In the rows, zero is written as 128.
Named moves, each a turn or a mirror, and the order they were made in; the first pair answered
dul (before -> after):
[116  83 141 160 100  81 117 100]  ->  [117 109 134 149  95 121  54 129]
[143 158 194 164 144 118 139 164]  ->  [144 157 192 163 143 121 135 166]
[110 130 107  70 159  98 135 140]  ->  [110 135 104  67 159 105 124 143]
Sir (before -> after):
[126 141 149 139 106 153 149 144]  ->  [133 147 146 118 134 127 124 171]
[120 115 142 134 132  89 132 134]  ->  [118 112 145 150 112 110 145 122]
[174 139  66 102 190  88 128 120]  ->  [157 120  66 146 130 141 185  68]
tuk (before -> after):
[147 114 125 112 129 134 140 129]  ->  [142 110 125 109 129 123 128 133]
[133 126 126 104 153 101 122 128]  ->  [104 119 153 106 129 122 123 133]
[105 157 130  71 138 141 166 126]  ->  [121 158 115  70 153 126 160 123]
Pairs:
(two moves a pair)
[113 112 158 136 100 132 135 123]  ->  [149 143 127 140 118 165 119 128]
tuk then dul
[125 134 128 102 163 121 181 129]  ->  [ 91 121 151  94 146 108 152 144]
tuk then tuk
[118 131  97 103 157  95 112 143]  ->  [104 142 126 117 120 166 168 130]
tuk then tuk
[137 144 106 125 126 151  97 134]  ->  [128 141 117 123 116 158  99 134]
tuk then tuk
[ 73 107 124 108  98 156 153 105]  ->  [128 138  80 117 128 172 161  94]
dul then tuk
[160 152 116 120 135 119 131 142]  ->  [123 120 119 106 114  98 149 122]
tuk then Sir
[155 119  56 120 126 115 120  98]  ->  [139 110  74 134 103 115  76 111]
Sir then tuk
[162 147 143 122 165 132 113 149]  ->  [121 109 137  92 156  99 151 123]
tuk then Sir
[123 107 171 121 109 102  98 148]  ->  [116  92 163 131  89 109 132 121]
Sir then Sir
[126  94 122 162  98 119 166  96]  ->  [129 126  96 101 137 113  72 154]
dul then Sir
[124 131 109 142  98 179 164  92]  ->  [144 167 117 118 135 172  82 154]
dul then Sir
[128 101  92 137 102 141 184  66]  ->  [ 87  69 110 110 102  82 110  95]
tuk then tuk
[152 132  81 116 117 159 106 131]  ->  [120 115  99  92 110 134  88 141]
Sir then tuk
[150 126 103 126 162  75 130 133]  ->  [ 99 125 159 135 100 153 170 135]
tuk then tuk
[ 96 126 132 131 108 168  95 139]  ->  [ 92 132 137 112 120 175 127 142]
Sir then tuk
[ 72 109 147 111 102 113 129 133]  ->  [ 82 122 155 115 110 118 102 153]
Sir then Sir
[114 141 138 116 109 155  66 138]  ->  [122 105 145 137 123  96 171  86]
dul then tuk
[125 169 134  99 137 179 118 157]  ->  [137 163 116  92 157 146  92 162]
tuk then tuk
[116 113 112 104 132 115 158 118]  ->  [158 134  99 140 133 134 141 115]
Sir then tuk
[150 111 132 189  89 148 174  94]  ->  [176 123 164 191 131  92 160 131]
Sir then dul
[101 101 123  97 116 129 150 129]  ->  [132 129 133 131 104 177 137 137]
tuk then Sir
[142 126 177 157 149  70  51 159]  ->  [118 131 125 110 143 106  16 154]
Sir then dul
[135 105 147 128 173  89 128 125]  ->  [123 113 171 140 140 144 170 114]
tuk then tuk
[110 117  96 117 108 152 112 108]  ->  [123 130 119 142 102 166  98 124]
dul then Sir
[130 120 152 134 132 162 128 153]  ->  [123 117 148 115 149 147 137 156]
Sir then tuk
[141 121 140 161 118 146 119 119]  ->  [148 116 138 140 149  99 125 128]
Sir then dul
[115 145 118 100 121 189 161 125]  ->  [109 126 100  77 153 107  88 144]
tuk then tuk
[156 109 109 155 120 142 125 103]  ->  [160 110 102 129 150 109 109 118]
Sir then Sir
[153 144  93 135 135 131 104 120]  ->  [146 135  90 142 124 135 126 100]
Sir then Sir
[125 102 105 129 132  87  95 110]  ->  [ 97 111 148 132 105 126  85 136]
tuk then Sir
[100 112 120 107 122 152 152 106]  ->  [113 107  99  99 147 113 125 108]
tuk then tuk
[122 135 120  95 156 117  97 144]  ->  [105 128 101  94 130 150 107 123]
Sir then dul
[138 131 133 135 136 127 185 112]  ->  [135 150 105  88 157 128 127 141]
dul then Sir
[158 137 136 157 131 125 133 125]  ->  [130 126 156 149 114 119 112 137]
tuk then tuk
[134 126 110 136 121 118 102 117]  ->  [112 118 125 132 106 125 109 117]
Sir then tuk
[182 127  84 138 123 116 110 101]  ->  [130  89 122 129 106  74 103 105]
tuk then dul
[161 151 145 143 138 137 149 136]  ->  [156 140 136 133 144 121 168 125]
Sir then Sir
[155 122  85 166 118 125 146  95]  ->  [ 92  96 131 149  84 117 105 121]
tuk then tuk
[160 135 125 160 153 154  90 148]  ->  [135 129 150 158 132 167  89 154]
tuk then tuk
[136 127 118 133 135 114 112 132]  ->  [116 113 122 132 121 115 124 122]
Sir then tuk
[112 140 139 129 117 163 134 137]  ->  [122 146 152 134 130 149 125 153]
dul then Sir
[156 118 157 183 122 101  66 137]  ->  [152  97 152 180 135  63 109 117]
dul then Sir
[110 120 131 162 109 136 164 105]  ->  [144 158 136 169 133 148 113 143]
Sir then tuk
[106  84 107 160 114 106 114  98]  ->  [108 102  97 139 126 115  70 123]
dul then Sir
[145 154 141 194 132  89 150 106]  ->  [126 152 162 183 130  76 107 135]
Sir then tuk
[ 85  92 154 126  90 171 157 127]  ->  [153 148 145 139 130 202 149 156]
Sir then tuk
[140 141 143 142 155 107 146 120]  ->  [127 152 149 133 143 132 101 145]
dul then tuk
[114 101 121 107  99 136  97 144]  ->  [117 109 121 110  92 163 140 130]
Sir then tuk
[138 125 133 143 125 119  95 134]  ->  [126 110 147 147 115 112 129 123]
dul then tuk
[139 127 176 127 141 103 121 161]  ->  [126 111 164 122 132 104 169 129]
Sir then tuk
[104 118 131 159  90 171  99 124]  ->  [153 125  81 159 137 126  85 116]
tuk then tuk
[125 146 158 108 153 136 152 151]  ->  [130 144 151 103 163 116 137 155]
tuk then tuk
[102 110 136  90 106 139  90 144]  ->  [ 94  99 129  98  93 144 116 121]
Sir then Sir
[119 113 126 130 124 119 156 115]  ->  [130 139 114 125 125 158 116 133]
dul then tuk
[107 127  98 127  92 167 134  95]  ->  [112 118  77 113 117 110  90 103]
tuk then tuk
[153 141  89 118 135 150 159 107]  ->  [137 119  90 103 147  90 113 118]
tuk then dul
[140  92  66 122 140  53  72 123]  ->  [114 119 123 157  64 201 187 100]
tuk then tuk
[164 131 121 122 144 109 136 129]  ->  [159 140 117 127 124 149 115 131]
Sir then dul
[113 117 126 120 117 149 108 131]  ->  [124 110 121 131 130 128 150 105]
dul then tuk
[137 167 141 141 118 163  99 155]  ->  [152 167 126 138 136 139  86 154]
tuk then tuk
[ 93 149 129  85 126 177 153 152]  ->  [134 158  98 103 142 178 173 131]
tuk then Sir
[121 106  92 135 103 123  62 121]  ->  [128  99 120 178  84 129  96 106]
dul then Sir
[123 139  71 120 113 141  42 122]  ->  [ 81  77 113 135 100  69 137  83]
dul then tuk
[ 93  92 166 168  64 118 139 108]  ->  [113  97 191 170  97  75 126 135]
Sir then dul
[113 122 159 105 133 136 187 129]  ->  [153 160 120 105 153 169 143 144]
dul then tuk
[170 145 101 133 176  80 116 129]  ->  [168 148 120 191 113 156 131 105]
Sir then Sir
[166 131 131 132 142 121 173 107]  ->  [179 151 144 132 154 125 130 141]
Sir then Sir
[108 135 138  89 130 117  84 160]  ->  [105 127 161 109 110 142 180 127]
tuk then dul
[123 114 141 127 143  78 137 106]  ->  [108 146 154 124 108 162 102 137]
dul then tuk
[121 150  73 122 103 204 134  83]  ->  [129 151  58  64 168 132 104 116]
Sir then Sir
[103 156 164 112 110 158 164 122]  ->  [113 170 165  95 133 146 123 151]
dul then Sir
[ 91  88 121 109 115 110 189  88]  ->  [ 89 126  92  59 131 144  89 138]
dul then Sir
[161 132  88 130 129 106 132 114]  ->  [143 119 100 136 113  96  97 121]
Sir then tuk
[147 130 138  98 182  63 105 159]  ->  [ 74 101 187  89 123 101 150 148]
tuk then Sir
[121 116 143 116 140 125 124 144]  ->  [127 114 133 121 136 133 153 125]
Sir then tuk
[120  92 159 142 116  76  80 122]  ->  [110  93 167 158  85 130 152  88]
Sir then tuk
[178 138  98 108 153 138  94 126]  ->  [163 126  81  98 146 142 115 104]
Sir then dul
[127 104 139 140 113 115 170 116]  ->  [167 134 135 163 124 134 134 138]
Sir then tuk
[143 117  64 119 147 114 198  72]  ->  [ 99  89 101 168  67 144 150  65]
tuk then Sir
[132 137  86 104 153 113 135 119]  ->  [ 92 116 116  95 130 100 122 130]
tuk then dul
[133 125 100 117 130 135 111 127]  ->  [116 105 116 117 123 113 124 124]
dul then tuk
[131 117 118 160 116 124  66 136]  ->  [111  89 143 170 106 101 129 111]
dul then tuk
[103 122 125 109 126 117 149 111]  ->  [111 125 117 110 138 109 149 108]
tuk then tuk
[141 125 102 134 125 117  84 119]  ->  [142 117 117 164 107 118 119  99]
dul then Sir
[158 137  94 150 132 119  87 120]  ->  [147 121  85 156 118 122 122  93]
Sir then Sir
[114 115 143 125 134  95 130 123]  ->  [119 128 159 147 117 125 111 132]
Sir then Sir
[146 140 113 113 164  91  89 152]  ->  [125 142  82 106 129 148  77 134]
Sir then dul
[125 122 123 149 128  89 120 136]  ->  [126 124 131 164 111 111 120 135]
Sir then Sir
[118 100 127 131 131 108 152 138]  ->  [121 116 137 151 111 149 125 148]
Sir then dul
[156 132  99 136 149 110 150 104]  ->  [109 100 120 145 106 107 136  96]
tuk then Sir
[166 144 117 117 179  84 103 144]  ->  [147 153  84 112 134 166  74 132]
Sir then dul
[153 111  86 140 120  68 151 104]  ->  [163 117  96 175  95  91 110 110]
Sir then tuk
[143 130 117 138 111 172 103 129]  ->  [149 124  90 110 148 123 102 126]
tuk then Sir
[134 137 139 136 120 165 138 124]  ->  [134 143 142 115 140 143 110 151]
Sir then tuk
[103 126 143 142  98 152 103 136]  ->  [150 158 118 129 148 138 102 150]
tuk then Sir
[153 137  96 124 140 136 118 116]  ->  [123 105 118 119 132  93 128 112]
tuk then dul
[155 151 157 133 166 113 142 167]  ->  [126 118 147 118 160  78 158 145]
Sir then tuk
[124 133 114 133  93 179 130 121]  ->  [155 122  83 135 135 114 147 102]
dul then tuk
[186 130 104 150 128 157 149  81]  ->  [194 138  99 114 172 113 117 111]
Sir then Sir
[140 133 119 127 139 109 120 108]  ->  [130 124 125 134 124 109 115 104]
Sir then tuk
[135 136 140 125 148 127 113 148]  ->  [126 125 154 133 142 122 146 135]
tuk then dul
[117 139 156 114 125 153  98 165]  ->  [139 150 129  92 165 134 133 159]
tuk then Sir
[111 113 109 139 121 120 172  95]  ->  [125 125 122 175  97 150 133 107]
tuk then Sir
[118 115 136 152 110 140 133 116]  ->  [125 130 134 130 134 126  95 144]
dul then Sir
[137 127  77  97 146  80 135 103]  ->  [ 85 129 120  82 103 130  82 139]
dul then tuk
[113  94 157 172  98 104 146 104]  ->  [156 137 160 191 117 129 108 134]
tuk then Sir
[107 101 128 116 116 134 163 104]  ->  [120 110 157 149 108 145 158 112]
Sir then dul
[122 153 132 125 105 187 100 146]  ->  [140 151 172 165 108 162 126 149]
dul then Sir
[138 151  99 131 123 136 183 111]  ->  [142 171  85 105 140 146 126 143]
dul then Sir
[144 121 149 172 111  83  98 125]  ->  [135 128 166 148 124  81  93 149]
tuk then Sir
[128 115 122 113 168  99 163 119]  ->  [103 125 137  97 149 125  92 155]
tuk then dul
[150 135  94 145 126 140 132 110]  ->  [153 131 103 146 136 118 144 109]
Sir then dul
[168 115 123 122 154  99 111 123]  ->  [115  88 153 111 119 102 122 120]
tuk then Sir
[126 107  94 154 109 127  90 130]  ->  [110  91 114 157  99 117 124 117]
dul then tuk
[129 168 131 107 168 132 114 176]  ->  [121 172 143 113 152 162 135 172]
tuk then tuk
[129 132  99 154 132 114  86  96]  ->  [ 99 109 130 157 111 107 114  89]
tuk then dul
[139 130  71 126 141  72  82 104]  ->  [ 97 141 130 147  71 183 154  95]
tuk then tuk
[127 147 138 129 140 138 133 133]  ->  [121 143 140 123 145 125 117 138]
tuk then tuk
[169 125 114 186 117 116 139 103]  ->  [140 121 144 169 115  98  78 145]
Sir then tuk
[107 134 153  97 163 141 165 134]  ->  [ 99 135 144  89 157 154 158 132]
dul then Sir
[ 84 111 104  82 129 101  97 128]  ->  [ 82 141 141  99 103 171 103 150]
tuk then Sir
[140 144  87 155 120 158 135 111]  ->  [152 159 101 156 132 150 107 136]
dul then Sir
[142 145 113 123 121 133 147 124]  ->  [147 150 111 119 131 126 134 134]
Sir then Sir
[109 144 112  90 135 170 148 116]  ->  [137 157  96  96 158 156 123 124]
Sir then tuk
[118 124 116 133 147 118 135 121]  ->  [107 129 123 128 135 141 115 135]
dul then tuk
[163 136 110 152 148  95 104 116]  ->  [155 143  98 146 133 127  85 116]
Sir then dul
[117 119 115 123 101 124  92 163]  ->  [158 138  92 138 117 153 139 140]
tuk then tuk
[139 117 151 158 118 118 149 122]  ->  [153 123 145 161 128 114 134 128]
tuk then Sir
[143 125  99 131 127 128 150  95]  ->  [145 142  89 116 134 141 108 116]
dul then Sir
[119 130 142 119 119 144 126 131]  ->  [123 132 150 125 121 137 126 136]
dul then Sir
[146 153 128 112 134 163 138 131]  ->  [142 128 101 104 139 126 155 108]
tuk then Sir
[119 136 154 147  98 153 123 130]  ->  [164 155 120 137 148 125 117 134]
tuk then Sir
[158 178 197 153 150 135 178 170]  ->  [141 158 195 134 165  76 115 189]
tuk then tuk
[153 160 138  91 177 113 174 148]  ->  [158 135 111 103 177  75 159 125]
Sir then tuk
[151 131 104 134 123 163 123 114]  ->  [155 117 109 130 146 113 150 106]
Sir then dul
[143 137  91 102 158 115  87 143]  ->  [ 81 106 120  80 124 116 116 138]
tuk then Sir
[156 160 124 151 118 193 130 132]  ->  [129 135 127 126 130 120  53 158]
tuk then tuk
[110 108 143 133 101 142 120 114]  ->  [114 108 133 104 135 107 111 128]
Sir then Sir
[124 137  86  87 144 131 126 123]  ->  [ 96 121 104  98 108 148 132 111]
tuk then Sir
[ 90 127 123  75 122 141 113 136]  ->  [ 93 130 130  94 104 165 115 131]
Sir then Sir
[152 123 138 156 149 109  99 125]  ->  [110  96 155 140 129 104 114 118]
Sir then tuk
[133 138 167 140 124 141 100 144]  ->  [116 105 141 122 126 111 163 100]
Sir then Sir
[105 132 145  99 140 123 123 143]  ->  [ 99 131 137 102 123 146 123 133]
Sir then dul
[132 144 157 148 115 163 103 161]  ->  [161 135 143 166 137 132 169 124]
tuk then dul
[107 110 169 191  88 111 117 127]  ->  [111 121 154 142 136  72  75 158]
dul then Sir
[124  99 166 146  97 136 122 133]  ->  [136 121 171 140 110 156 138 142]
Sir then tuk
[ 78 124 125  91 141 135 124 141]  ->  [100 147 130 112 137 178 137 142]
tuk then Sir
[109 126 125 146  89 157 124 121]  ->  [120 113 136 137 129  85 154 121]
Sir then dul
[151 132  98 135 120 150 134 124]  ->  [141 112  90 127 121 117 125 118]
tuk then Sir
[143 162 141  96 155 117 115 166]  ->  [120 137 167 106 141 103 169 147]
tuk then dul
[159 166  94 165 105 153 128 110]  ->  [175 176 107 165 126 132 108 134]
dul then Sir
[ 92 101 156 119 116 110  88 153]  ->  [107 107 160 146 107 150 178 121]
dul then tuk
[130 123  94  98 150 121 115 113]  ->  [126 124  95 121 118 157 125  98]
Sir then dul
[121 139 164 119 113 155 101 153]  ->  [153 141 149 137 129 148 173 118]
tuk then dul
[ 87  94 135 117 108 110  87 130]  ->  [ 98 104 143 138  94 154 163 105]
dul then tuk
[115 147 127 100 149 157 162 147]  ->  [120 134 110 114 140 152 178 118]
tuk then Sir
[125  90 133 148 131  70 132  96]  ->  [113  98  98 105 138  84  93 105]
dul then Sir
[100  79 128 140  86 135 147  77]  ->  [112 116 118  98 122 138  47 141]
dul then Sir
[130 146 130 122 116 165 145 126]  ->  [136 154 127 107 139 139 117 150]
Sir then tuk
[122 125 137 127 116 145 157 120]  ->  [149 141 109 127 136 143 134 124]
dul then tuk
[154 150 125  84 172 133 163 156]  ->  [154 125 100  90 175  90 150 134]
Sir then tuk
[134 122 119 103 158 142 125 106]  ->  [136 116 112 113 156 134 116 101]
Sir then tuk
[111 123 133 108 114 123 132 120]  ->  [137 132 114 112 131 117 141 110]
tuk then tuk
[136 124 112 137 123 158 112 144]  ->  [138 116  96 118 146 125 117 141]
tuk then Sir
[151 126 114 177  84 150 136 105]  ->  [152 122  91 114 153  69 122 127]
Sir then Sir
[134 101 109 122 134  82 172 118]  ->  [110 121 117 103 111 127  78 166]
tuk then dul
[126 133 139 105 143 132 162 135]  ->  [128 141 146 119 126 161 150 139]
Sir then dul
[103  92 135 148 103  85 110 115]  ->  [100  99 119 124 110  89  88 124]
dul then Sir
[178 131 101 169 136  91 128 113]  ->  [117  93 127 150 106  66 114 115]
tuk then Sir
[ 94 118 129 132 101 152 157 124]  ->  [148 148 109 153 124 164 135 133]
tuk then Sir
[157 128 149 146 150 101 160 131]  ->  [142 138 153 129 143 111  91 162]
tuk then dul
[110 104 153 114 128 103 106 122]  ->  [103  98 146 114 119 111 118 108]
dul then Sir
[127 137 145 121 143 140 162 127]  ->  [132 145 151 118 150 137 146 143]
Sir then Sir
[130 126 118 127 141 117  98 155]  ->  [117 121 100 113 134 128 102 140]
Sir then dul
[135 116  97 124 117 118 130 111]  ->  [146 132 108 129 121 127  97 136]
Sir then Sir
[163 134 131 144 134 145 160 124]  ->  [153 129 136 130 151 110 104 152]
Sir then tuk
[147 136 123 126 122 140 112 131]  ->  [139 122 111 119 122 130 140 112]
Sir then Sir
[151 151 144 125 100 173 113 158]  ->  [166 147 121 117 126 128  83 162]
tuk then tuk
[155 135  85 146 126 142 119  97]  ->  [158 125  94 150 136 112 139  95]
Sir then dul
[ 93 117 176  96 152  83 142 173]  ->  [ 72  97 151  90 129  99 179 136]
dul then Sir
[147 142 139 128 153  93  90 156]  ->  [128 118 139 171  94 143 154  99]
Sir then Sir
[101 126 128 110 128  92  99 144]  ->  [ 93 109 132 134  99 110 144 111]
dul then Sir
[126 125 145  78 133 141 170 151]  ->  [140 126 135 108 119 162 185 129]
tuk then Sir
[124 110 136 161 132  71 151 101]  ->  [148 126 140 193 120 105 132 107]
Sir then tuk
[ 85  95 127  95 135  67 125 124]  ->  [ 83 115 134 135  75 164  94 121]
Sir then dul
[ 78 132 209 129 123 129 134 160]  ->  [142 183 164 145 139 194 154 150]
tuk then dul
[109 114 146 114 130 113 113 156]  ->  [103 101 147 128 115 116 146 133]
dul then Sir
[134 143 115 112 145 142 136 142]  ->  [132 135 124 130 131 151 157 130]
dul then Sir
[135 118 100 109 136 116  81 132]  ->  [102  95 106 110 106 125 118 107]
Sir then tuk
[119 150 160 161 111 149 121 158]  ->  [117 139 143 120 155  87 130 162]
Sir then dul
[106 117 153 139  91 129 157 120]  ->  [153 154 112 144 110 165 146 123]
dul then tuk
[114 109 117 122 141 122 186 117]  ->  [169 139 100 161 154 135 138 131]
Sir then tuk
[ 99 100 122 129  98 134 166 100]  ->  [124 131 133 103 148 106  88 167]
Sir then Sir
[121 123 136 115 138  77  63 163]  ->  [ 80  85 134 118  93 102 168  99]
Sir then tuk
[116 132  96 107 153 117 126 122]  ->  [112 135  98 129 121 156 130 108]
Sir then dul
[138 131 122 140 108 169 117 120]  ->  [150 140 142 150 124 151 106 139]
dul then Sir
[149 121 114 129 156  79 133 121]  ->  [ 95 100 154 135 103 103 131 121]
tuk then Sir
[158 153  91 139 121 142  82 137]  ->  [ 89 112 116  97 103 109  87 142]
Sir then tuk
[145 131 121 113 160 102 159 113]  ->  [105 106 145 133 107 123 159 101]
tuk then Sir
[154 138 124 143 152  89 134 130]  ->  [149 156 114 145 125 147  98 141]
Sir then dul
[150 140 119 105 147 178 120 143]  ->  [128 124 133  95 141 160  91 157]
tuk then tuk
[102 102 142 133 112 103 123 127]  ->  [145 122 112 147 133 120 160 107]
tuk then tuk
[183 118 106 132 119 128 110 117]  ->  [142  88 115 110 111  97 103 115]
tuk then Sir
[145 136 131 154 125 130  88 102]  ->  [129 117 145 154 122 106 107  94]
dul then tuk
[120 121 148 160 104 151 166 102]  ->  [128 105 122 140 140  70 101 118]
tuk then tuk
[147 127 153 157 157  92 131 179]  ->  [139 134 171 166 136 131 164 171]
tuk then tuk
[153 154  93 123 104 196 130  95]  ->  [111 121 108  95 106 127  47 126]
tuk then tuk
[147 137 123 123 155 107  91 130]  ->  [135 136 102 112 136 135  86 119]
Sir then dul
[139 111  92 133 138  96 110 125]  ->  [132 104  89 144 117 113 129 107]
dul then Sir
[133 105 115 101 131  93  86 134]  ->  [115  88 115 119  97 121 143  93]
Sir then tuk
[109 119 121 101 126 133 124 127]  ->  [113 119 130 120 112 148 130 121]
dul then Sir
[161 142 131 164 149 121 107 140]  ->  [145 118 114 164 134 118 156 102]
Sir then Sir
[146 100 158 116 170 103 140 135]  ->  [151 111 176 158 132 157 133 133]
Sir then Sir
[161 135 153 177 115 134 152 113]  ->  [160 130 138 133 162  76 148 126]
Sir then Sir
[152 141 124 154 139 139 110 131]  ->  [137 115 135 154 139  99 133 119]
tuk then dul
[126  98 124 129 155  67 187 104]  ->  [100  98 171 178  81 135 158 111]
tuk then Sir
[144 147 123 143 121 154 126 130]  ->  [120 139 134 116 131 125 103 150]
Sir then tuk
[ 98 111 144 128 101 131 120 136]  ->  [103 106 149 123 115 107 131 136]
Sir then dul
[112 132 157 143  98 142 177 113]  ->  [125 147 151  98 155  87 129 156]
Sir then Sir
[117 146 135  74 128 127 159 129]  ->  [159 159 107  99 140 128 159 114]
Sir then tuk
[122  96 114 100 124 166 158 104]  ->  [172 131 103 120 146 177 114 127]
Sir then tuk
[111 136 128 106 124 110  84 162]  ->  [109 110 147 151  91 115 155 115]
dul then Sir
[130 147 134 144 119 162 131 130]  ->  [119 147 143 116 137 137 109 152]
Sir then tuk
[135 113 114 148 127 104 132 114]  ->  [143 127 124 153 129 112 105 134]
Sir then Sir
[102 102 171 153 133  85 124 151]  ->  [116 112 161 170 121 123 180 123]
Sir then tuk
[130 117 132 134 122 156 199 128]  ->  [162 141  87 114 157 142 103 158]
tuk then dul
[143 138 146 127 141 124 103 150]  ->  [138 118 151 144 130 114 154 119]
dul then Sir
[ 97 135 114 105 115 167 113 133]  ->  [ 99 113 118 101 136 114 163 115]
Sir then dul
[123 146 155 105 145 132 132 148]  ->  [115 132 155 115 134 132 164 129]
dul then Sir
[117 106 127 166  79 161  97 122]  ->  [167 140 103 148 142 132  73 150]
tuk then Sir
[161 157 149 152 151 118 146 151]  ->  [130 130 152 125 152  76 133 152]
Sir then tuk
[134 138  95  93 166  87 151 114]  ->  [153 171 136 156 118 172 103 139]
Sir then Sir
[163 134 107 149 164  88 114 107]  ->  [157 148  99 155 132 146  82 110]
Sir then dul
[109 122 133 116 125 125 148 130]  ->  [125 123 118 115 141 113 144 128]
tuk then tuk
[162 159 152 131 136 161 173 159]  ->  [130 132 159 105 143  97 101 182]
tuk then tuk
[105  94 119 158 126 105 105 131]  ->  [130 113 110 173 127 143 151 112]
tuk then tuk
[163 120 116 178 136 101 123 107]  ->  [112 105 164 177  95 130 120 120]
tuk then tuk
[149 136 132 162 129 176  89 128]  ->  [ 95 116 159 107 134 141  83 154]
Sir then tuk
[132 142 151 120 132 132 109 153]  ->  [118 119 139 125 113 135 159 112]
Sir then Sir
[175 128 120 164 134 108  94 129]  ->  [126 100 132 126 132  72  99 133]
tuk then Sir
[134 135 104 105 155 118 142 127]  ->  [ 99 126 140 106 124 144 142 135]
tuk then tuk
